128 stands for zero in the data rows.
Some points:
[ 84 139  75  92 130 127  65  95  80  95 170 170 189  95 138 159 125 148
  74  61 149 122 132  91 152 158  97 123 193 137 187  97 138 154 155 144
  90 154 120 177  94 126 134 104 105 158  93  46]
[115 115 132 100 140  97 187 122 146 193 128 135 119 145 143  85  76 107
  88 201  75 178 132  72  99 148 132 163 143 129 126 136 169 116 122  84
 131 197 165 138  53 124  35 127 123 144 121  62]
[135 115 103 165 140 203 153 131 110 106 111 114 152 123 119  80 118  83
 120 102 130 107 124 108 138 132 186 172 199 150 151 177 115 128  96 119
 186 169 171  92 105 101 133 130 125 108 110 100]
[141 157 196 131 129 125 125  91  97  94 116 152  86 109 167  96 108  93
 105  88 147 116 153 149  91 128 109 141 116 111  99 120 116 136 124 181
 108  85 185 145 127 161 172 148 159 134 124  96]
[115 114 124 175  66  70 102 130 109 170  97 165  85 105  92 123  99 154
 126 153 131 138  89 125 135 161 190 171 134 145 100 134 125 137 109 114
 142  85  99 161 158 122 154 137  95 145 114 113]
[106 147 100 139 127 206 132 151 145 128 150 140  47 140  72 142 113 106
 185 124 133 131 100 120 136 168 146 124 116 123  98  60 142 121 134 105
  84 122  93  98  99 109 111 128 109 121 147 133]
[129 165  63 130  72 111 192 190 150  58 149  86 104 130 129  94 104 181
 158 139 121 117 206 156 154 126  91 155 107 136 157 143 165 140 162  97
 135 156 106 145 149 103 166 100 141 111 100  51]
[105 123 117 109  26 148 143 129 151 157  86 108 188 178 165 138 172 101
 125 156 114 113 124 154 133 108  73 112 133 141 127  98 124 145 132  73
  92 133 173 114 172 177 131 113  95 114 117 138]
[124 181 167 140 156 135 107 125  85 130 103 133 128 104 115 132 128 153
 183 187 132 129 148 132 148 105 107 103 108 138 118  92  79 120 143 162
 110  96 140  89 110  69 102 104 134 132 141 149]
[110 112 118  99 117  97 151 159 164 168 139 115 115 134 116 129 103  84
 100 103 121 152 164 145 145  80 124 116  54 122 114 153 113 116 109 182
  80  93 112 130 120 186  88 122 138 137 141  76]
[114  94 128  62 132 104  97 153 131 129 136 133 123 168 128 130 205 129
 154 158 173 106 155 117 150 131 187 157 198 167  66 117 198 108 151 160
 133  83 141 176 171 106  88 143 109 130  85 101]
[157 210  63 133 168 119 146 138 163 149 130 178  99  83 165  68 142  97
 132 102 170 134 127 139  82  74 109  99 139 137  66 155 113 137 144 141
 114 170 120 184 155 121 104 128  59  69 123 155]
[ 79 125 129  95 104 143 115 140 141 126 127  77  89  87 103 126 106  97
 107 112 134 159 176 147  85 121 173 154 180 135 126 126 109 171 160 105
 153 148 131 128 150 186 133 112 116 102 134 146]
[148  65 126 141 156 162 176 101 112 158 121 106 171 120 150 158  71 147
 153 101 131 118 116 132 130  91  77 143 126  92 118 133 110 145 135 101
 145  88 107  98  74 119 116 135  42  94  62 122]
[147 121 134 154 183 166 182 145 112 134 147 120  71  83 127 149 179 164
  86  81 133 195 123 174 110 120 102 112 135 156 101  94 121 131 100 123
 134 144 135  47 184 158 142 162 149 153 111  73]
[ 57 150 109 156 152 166 171 116 116 123  59 102 108 145 120 138 106 146
 134 128 214 116 120 113 138 123 142 100  76 132 136 166 171 137 135 112
 128 139 147 127 151 182 155 118 152 114  97 125]
[152 186 189 143 117 122 108 115 111 129 118 111 171 130 117 128 108 131
  91 127 128  87 111 115 138 124 138 132 117 101 100 117  92 121 139 190
 159 189 113  96 141 106  92 134 128  96 134  94]
[119 139 106 134 111 123 146 117 148 207 127 101 181  17 168 134 205 158
 217 144 146  76 159 128  80 182 149 234 134 131 156 111 144  81  75 156
  87 127  38 142 114 157 126 111 183 151 143 178]
[144 103  88 104 100  90 108 111 143  91 119 190 132 113 122 158  80 109
 145 135 170 181 169 162 121 117 102  94 146 126 114 115 119 143  49 189
 186 150 112 121 144 147 118 120 146 107 163 130]
[114 103  79 142 127 107 123 107 147 157 133 125 139 180 175 148  79 126
 124 105 133 124 126 159 151 122 152 170 160 142 143 118 131 149 123 123
 125  95 137 123 148  60  89 163 168 166 182 173]
[106  98 118 143 125 160 192 117 102 130 131 107 145 134 110 124 103  82
 144 113  90  87 103  97 141 137  97 100 111 115 108 128 130 109 147 228
 136 175 152 135 163 139 128 142 118 158 130 128]
[ 72 121 132 157 106 136 158  84  75 134 219 177  92 109  80  86 196 138
  83 186 129 171 118 154 140  72 105 124 115  53 194 149 172 144 152 150
 173  47 107 131 131 114 111 128 140  15 116 148]
[ 95 132 166 147 146 150 171  67 131 100 119 149 159 161 147 164 161  93
 132 112  99 130 178 116 186  88 152 135 105 135 125 132  93 135  68  67
 140 136  54 179 150  99 105 156 124 189 150 128]
[108 116 117 154 136  87 116 107 206 108 136 163 130 138 114 198 168 142
 151 152 128 110 120 139 121 144 164 155 157 115 119 143 139 129 147 119
 105 118 151 101 107 136 149 152 123 112 143 116]
[153 170 154 170 138 107 119 182  64  91 130 138  93 164 174 154 144 154
 138 165 105 105 123 110 106 135  70 151 168  67 136 189 109 136 114 116
 111 131  97  88 102 205  88 161  97 197 155 198]
[151 151  88 167 152  96  79  85 173 154  98  78  95 205  98  61 119 124
  61 137  54 143 187 144 196 168  88 138 140 137  88  81  77  79 118 186
 140 116  86 159  87 154 216 165 143  92  49 155]
[120  98  78 163 173  75  74 132 117 129 116 165 196 141 111  90 121 121
 155 116  83 131 120 118 120 107 162 104 127 115 134  96 122 192 161  92
 130 145 141 123 177 184 122 105 125 138 124  99]
[146 132 187 158  86  75  87 189 123 144 158 142 112 157  80 147 130 111
 180 124 178 138 139  90  79  94 130  85  91 149 209  89  98 108 123 125
 125 187 154 159  92  96 152 196 152 140  65 139]
[112 113 197 155 164  89  71 162 100  92 204  68 147 167 152 146  97  53
 145 126 169 195 129 137 108 178 102 131  68 202 215 126 114  55 100 102
 142 161 163 145 164 144 123 150 107  85 109 143]
[110 103 108 138 158 165 167 129 104 111 148  85 121  92 133 142 156 147
 146 207 140 107 122 137 167 184 162  94 101 107  87 106 102 162  99 100
 130 131 140 138 107 114 159 158 135 152 131 125]
[ 91 115 144 130 110 168 172 192  97 131 133 156 178 168 117 121 119 145
 126  59 103 121 126 175 116 174 164 114 145  80  82 124 110  89 132  88
 132 113 119 161  89  99 114 146 192 109 160 153]
[137  90 106 116 156 157 140 161 155 138 108 110 145 112  83 125  94 121
 106 163 184 147 126 115 103 108  77 140 114  64 125 114 116 109 118 149
 114  96 121 153 172 148 171 137  99 143 161 110]
[206 148 127  76  67 162  82  65 129  75 128  95 110 139 141  84 200 152
 188 119 163 223  98 124 119 157 138 112  94  87 141 185  99 130 153 125
 147  86 144 131 102 114  81 175 147 187 128 106]
[120  93 112 111 117 134 108 166 166 163 133 141 157 136 141 144 146 125
 119 101 125  95 125 117 125 132  81 134  66 124 100 125 120 165 136 132
 188 137 140 114  92  89 122 127 123 115 122 120]
[121  98 110 108 131 106  90 131 149 147 145 138 114 122 159 167 136 149
 168 157  94  96 112 126 139 128 188 108 158 113 134 156 107  91 126 102
 123 108 127 112 145 154 172 150 126 101 147  79]
[117 100 112  98 119 125  75 112 137 152 153 183 125 145 162 116 120 112
 121 115 114  88  86 104 139 106  92 148 107 121 115 145 153 131 164  95
 158 193 117 105 146 132 149 126 153 121 131 128]
[109  96  91 125 134 135 133 151 154 134 115 121 107 102  98 185 162 137
 142 149  88 131 127 118 123  97 100 137 161 185 144 160 124 137 181 117
 130 103 149 125 107  94 128 159 153 155 164 157]
[170 192 173 116 166 132 113 154 115 124  84 101 178 117 132 148 129  90
 156 109  72 153  69 161 123 100 139 133 144 122 151 157 194 196 138 142
  99 113 103 144 119 121 164 175 157 117 107 132]
[177 185 177 120 131 118 104  96 112 108 118 113 125  94  73 108  82 124
 105 149 163 102 131 179 124  99 120 151 134 153 129 113 147 125 163  71
 130 104 121 134 116 142 124 154 143 151 152 137]
[174 188 137  24 152  96 147 108 167 137 185 140 139 149  57 136 117 199
 146 105 101 104 108  50 146 183 113 144 158 124 121 185  59 165  65  98
 119  80 181 131 212 153  99  85 133 135  74 199]
[155  89 149 104 125 154 135 144 147 181 175 185 165 125 130  78  97 140
  96 142 145 166 187 176 118 164 165  88 135 198 129 172 146 148 170 139
  88 149 121  95 134 159 179  98 103 174 145 156]
[103  73 106 104 129 150 149 112 142  44 100 163 134 155 140  90 108 130
  85 151 108  68  85  85  37 148 153 109  94 196 152 124 128 125  86 132
  83  78  81  77 125  88 101 146 160 124 109 157]
[112 148 123 114 132 131 141 173 194 152 107 142 121  91 175 120  94  89
  79  94 144 119 132  94 218 169 182 100 133  98 178  88 128 107 143  98
 136  68 135 104  92 121 133 150 108 135 143 181]
[127  63 164 117 159  83 117  95 148 152  65 131  53 119 106  99 152  78
 121 108 151 137 107 208 145 164  94  89 152  91 159 172 113 125 145 113
 144 166  91 114 129  78 125  25 166 153  98 130]
[189 159 158 188 118 104  98 133  94  99 140  84 156 112 156 160 113 117
  97 138 117 121 156  60 130 121 122  94 123 121  84 132 205 116 144  98
 122  88 101 106 125  95 109  73 187 132 121 137]
[120 151 161 108 111  65 127  99  55 140 125  58 126 142 133 105 177 148
 128  97 157 117 125  81 146  92 111 120 150 154 101 147 156 159 109 132
  87 134 135  76  65  77 180 136  82 120 246 132]
[107 141 150 158 123 139 147 144 234  99 163  86 150 117 193  93 141 199
 123 118 109 134  22 114  86  38 150 101 143 138 138  76 123  81 119 189
 190 135 141 155  92 128 118  26 115 167 130 138]
[141 125 184 186 144 194 117 107 132 140  93 125 101 121 124 150 128 198
 156 139 111 108 128 113 143 124  78 101 134 161 151 138 145 134 127 120
 123 123 150 194 169 166 119 125 130  94 164  92]
[107  90 100 114 108 122  69 122 100 107 127 153 117  80 100 116 103 152
 108 120 120 148 163 168 136 102 124 134  93  94  98 117 146  87  92 161
  88 181 181 131 140 126 121 117 111 138 115 159]
[224  84 119 115 127 160 194 132  61  78 106 143 112 175 143 180 161 118
 106 129 125 134  74 121 153 131 194 156 125 141 135  66 101 118 164 128
  81 167 140 180 134 151 153  64 146  64 154 165]
[153 200 134 102 132 133 103 115  83 131 100 126 131 153 136 176 123 125
 112 121  72 101 149 161  81 163 130 122  68 113 142 132 160 104 124 153
 191 134 140  98 129  91 125  83  53 125 145 120]
There is one direction along which these points spread out most. Take the direction at right angles to it along which they spread out most. Go by this last direction. How far along it is each point below, from 0 to 99? The average is 50, and the first point in the table lies past the average. One standard deviation of the points above along it is 16.
[ 57 150 109 156 152 166 171 116 116 123  59 102 108 145 120 138 106 146
 134 128 214 116 120 113 138 123 142 100  76 132 136 166 171 137 135 112
 128 139 147 127 151 182 155 118 152 114  97 125] 53
[206 148 127  76  67 162  82  65 129  75 128  95 110 139 141  84 200 152
 188 119 163 223  98 124 119 157 138 112  94  87 141 185  99 130 153 125
 147  86 144 131 102 114  81 175 147 187 128 106] 17
[137  90 106 116 156 157 140 161 155 138 108 110 145 112  83 125  94 121
 106 163 184 147 126 115 103 108  77 140 114  64 125 114 116 109 118 149
 114  96 121 153 172 148 171 137  99 143 161 110] 60
[141 157 196 131 129 125 125  91  97  94 116 152  86 109 167  96 108  93
 105  88 147 116 153 149  91 128 109 141 116 111  99 120 116 136 124 181
 108  85 185 145 127 161 172 148 159 134 124  96] 33
[ 72 121 132 157 106 136 158  84  75 134 219 177  92 109  80  86 196 138
  83 186 129 171 118 154 140  72 105 124 115  53 194 149 172 144 152 150
 173  47 107 131 131 114 111 128 140  15 116 148] 45
[ 84 139  75  92 130 127  65  95  80  95 170 170 189  95 138 159 125 148
  74  61 149 122 132  91 152 158  97 123 193 137 187  97 138 154 155 144
  90 154 120 177  94 126 134 104 105 158  93  46] 62
[107 141 150 158 123 139 147 144 234  99 163  86 150 117 193  93 141 199
 123 118 109 134  22 114  86  38 150 101 143 138 138  76 123  81 119 189
 190 135 141 155  92 128 118  26 115 167 130 138] 55
[115 114 124 175  66  70 102 130 109 170  97 165  85 105  92 123  99 154
 126 153 131 138  89 125 135 161 190 171 134 145 100 134 125 137 109 114
 142  85  99 161 158 122 154 137  95 145 114 113] 62
[157 210  63 133 168 119 146 138 163 149 130 178  99  83 165  68 142  97
 132 102 170 134 127 139  82  74 109  99 139 137  66 155 113 137 144 141
 114 170 120 184 155 121 104 128  59  69 123 155] 61
[117 100 112  98 119 125  75 112 137 152 153 183 125 145 162 116 120 112
 121 115 114  88  86 104 139 106  92 148 107 121 115 145 153 131 164  95
 158 193 117 105 146 132 149 126 153 121 131 128] 61
[174 188 137  24 152  96 147 108 167 137 185 140 139 149  57 136 117 199
 146 105 101 104 108  50 146 183 113 144 158 124 121 185  59 165  65  98
 119  80 181 131 212 153  99  85 133 135  74 199] 50
[177 185 177 120 131 118 104  96 112 108 118 113 125  94  73 108  82 124
 105 149 163 102 131 179 124  99 120 151 134 153 129 113 147 125 163  71
 130 104 121 134 116 142 124 154 143 151 152 137] 28
[189 159 158 188 118 104  98 133  94  99 140  84 156 112 156 160 113 117
  97 138 117 121 156  60 130 121 122  94 123 121  84 132 205 116 144  98
 122  88 101 106 125  95 109  73 187 132 121 137] 22
